In the data rows, the value 128 means zero.
Some points, each followed by its number:
[146 140 148 141 145 129 137 160 116 151 135 139] 0
[140 162 155 133 162 134 158 150 129 143 140 151] 1
[132 125 152 131 142 151 180 114 163 182 139 142] 2
[94 74 89 79 92 61 83 83 49 92 81 79] 3
[90 70 87 73 90 44 90 78 54 88 83 92] 4
[125 135 147 133 148 109 128 159 128 126 145 136] 5
[118 123  99 123 123 158 121 124 174 130 130 129] 6
[164 144 172 150 176 130 189 119 137 196 170 172] 7
[109 156 174 154 125 129 111 155 135  96 123 122] 8
[164 160 179 141 181 133 190 150 122 154 172 179] 9
[77 85 93 63 91 66 93 82 66 77 88 92] 10
[155 163 176 142 156 121 153 153 108 152 150 159] 11
[168 169 173 154 179 131 179 163 119 170 183 177] 12
[ 92 150 180 156 123 197 124 170 170 134 109  98] 13
[172 124 159 105 176 118 179  88 116 194 171 174] 14
[ 87  68  56  96  56  89  66  70 100  95  86  90] 15
[72 82 85 72 74 62 78 83 51 64 60 70] 16
[ 91  41  80  59  86  56 125  46  50 115  77  72] 17
[ 88  76  49  85  79 100  79  72 100 100  94  98] 18
[109  81  65  97  78  98  79  74 103 115  79  92] 19
[160 164 157 150 185 111 198 146 128 156 177 179] 20
[159 152 163 151 158 136 162 174 125 151 155 158] 21
[ 88 135 173 144  92 170 102 160 169 110 106 106] 22
[80 65 90 61 77 51 62 80 56 79 77 71] 23
[167 162 172 143 165 134 180 153 108 149 155 166] 24
[166 154 125 143 152 146 164 125 151 181 166 166] 25
[142 138 124 156 142 182 132 156 197 152 141 132] 26
[ 84  78  67  89  78 102  73  72 114  99  87  90] 27
[166 170 186 153 166 139 180 170 144 159 165 160] 28
[116 187 184 174 145 155 123 202 168 104 123 143] 29
[126 111  96 140 107 152 111 117 154 133 131 125] 30
[ 97  79  64  95  62  93  70  71 105  86  82  96] 31
[128 137 153 122 155 120 151 157 119 120 147 144] 32
[ 94  60  70  59  79  48 105  86  47  79  87  76] 33
[146 160 151 185 131 200 115 159 207 123 128 137] 34
[178 125 112 131 154 137 148 103 139 175 178 168] 35
[ 88  74  51  98  68  97  63  65 104  69  64  69] 36
[188 169 154 159 154 159 172 130 161 188 178 175] 37
[169 167 144 168 156 166 143 136 169 170 162 176] 38
[194 148 144 156 160 161 169 120 156 190 186 179] 39
[145 152 139 171 131 165 116 141 170 140 130 136] 40
[ 89 139 151 135 109 143 103 186 151  88  99 104] 41
[ 68 122 151 123  99 137  96 175 146  60  77  88] 42
[160 188 183 157 176 137 163 170 144 153 180 168] 43
[173 130 123 147 163 146 164 118 139 177 179 163] 44
[158 149 150 111 166  99 160 133  84 143 159 165] 45
[148 139 115 146 133 144 153 110 139 158 151 150] 46
[186 164 173 143 186 134 194 177 113 172 168 188] 47
[136 137 172 133 131 148 173 142 139 164 127 122] 48
[153 137 147 120 178 100 187 119 101 153 159 161] 49
Which three points above are nearest to each new point by angle? Their numbers follow each, nearest first.
[191 138 116 157 180 136 180 108 156 198 188 185] 44 25 39
[132 163 176 140 160 153 143 173 134 119 156 139] 43 28 1
[105 173 181 166 135 171 116 198 174  99 108 124] 29 13 8
[167 155 179 126 179 148 202 129 123 197 177 172] 7 9 12
[182 145 160 141 192 139 215 114 114 218 186 187] 7 14 44
[132 139 138 127 144 127 158 154 115 128 136 132] 32 24 1
[ 90 128 133 173  83 174  64 140 177  84  83 105] 22 41 42
[144 146 157 172 151 173 151 151 194 160 145 138] 26 40 34
[153 145 138 138 160 133 160 153 127 145 146 152] 47 12 21
[124 125 113 140 116 159 106 132 148 121 130 115] 30 6 34
[139 149 148 145 177 138 158 183 144 147 153 154] 21 43 1
[146 170 193 148 165 140 154 167 132 142 174 172] 43 28 21
[129 146 144 153 128 164 124 147 177 131 127 131] 34 40 26
[147 131 162 149 171 127 184 111 126 184 168 162] 7 14 20
[113 115 135 109 132 128 143 107 110 148 129 123] 17 14 49
[155 180 173 157 175 146 160 167 130 144 170 163] 43 28 12
[103 180 185 165 135 174 116 215 166  86 111 118] 29 8 13
[136 127 124 166 130 133 127 109 141 137 141 146] 46 38 39
[119 168 186 166 148 159 130 197 159 102 127 126] 29 8 13
[ 67  32  68  45  69  54 111  43  44 112  70  72] 17 33 4
[130 144 144 165 105 182 112 165 187 130 119 118] 34 40 13
[109 177 190 173 143 167 119 195 153  82 117 133] 29 8 13
[109 177 189 160 131 173 112 188 161  84 125 120] 29 8 13
[166 152 151 116 182 104 188 136 107 148 169 158] 49 45 20
[135 114  97 137 116 150 110 115 137 140 129 126] 30 6 19
[129 118 112 150 137 149 125 134 175 150 131 132] 26 6 40
[202 171 126 155 185 148 192 129 174 219 190 188] 25 39 37
[128 120 140 116 143 118 139 147 117 126 135 135] 32 5 45
[139 163 152 165 118 182 106 165 198 134 130 140] 34 40 26
[165 161 177 148 173 140 163 154 116 132 150 148] 24 28 9
[158 131 121 159 135 176 135 144 161 149 145 146] 26 38 40
[123 157 154 143 146 157 113 188 158 106 111 121] 29 41 13
[ 87 149 183 140 121 151  86 188 154  79 112  90] 41 8 22
[ 90 167 168 163 103 158 114 196 167  75  93 114] 41 22 8
[126 130 136 162 120 178 133 152 189 149 130 131] 26 34 40
[130 182 167 169 152 168 139 183 151 115 142 144] 29 43 34
[152 140 140 148 144 175 129 139 181 153 132 145] 26 40 34
[182 168 143 168 165 174 152 142 197 177 174 168] 38 37 39
[122 120 134 122 148 113 127 156 123 132 140 138] 5 32 0
[180 160 156 182 152 179 142 158 179 186 167 160] 38 37 39
[100 175 184 163 132 168 107 213 174  90 119 117] 29 8 41
[182 176 146 190 166 176 163 148 179 185 176 173] 38 37 39
[170 136 151 182 151 154 147 138 169 163 153 163] 38 37 39
[ 74 129 140 120 119 133  86 168 138  80  88 109] 42 41 22
[155 111 157 108 150 102 184  75 110 189 158 148] 14 49 7
[127 160 146 200 120 209  93 184 216 122 116 103] 34 40 13
[124 114 103 134 110 152 104 123 162 130 121 113] 30 6 26
[126 114 102 125 107 149 120 109 156 135 122 132] 30 6 27
[164 142 175 137 168 141 194 100 115 195 167 166] 7 14 9
[ 79 138 140 128  99 131  84 166 136  71  83  96] 42 41 22
[172 175 136 174 160 163 144 140 165 174 178 156] 38 37 39
[125 173 184 176 139 160 110 199 162 106 127 123] 29 8 13
[120 130 105 128 110 146 118 112 145 131 126 136] 30 6 27
[125 174 159 203 115 200  92 189 218 103 120 125] 34 40 29
[ 92 133 136 176  94 189  74 174 201  97  88 103] 22 41 13
[146 109 142 116 165 122 188  93 104 189 177 172] 14 49 7
[136 165 172 155 152 146 129 171 130 128 143 129] 29 43 21
[169 153 113 149 142 166 131 130 164 165 158 149] 38 25 39
[149 148 138 158 148 167 139 141 159 154 161 140] 38 37 26
[146 107 157 111 136 140 163 111 119 158 134 125] 14 2 48
[ 77 134 142 131 101 124  88 167 130  70  78  92] 42 41 22
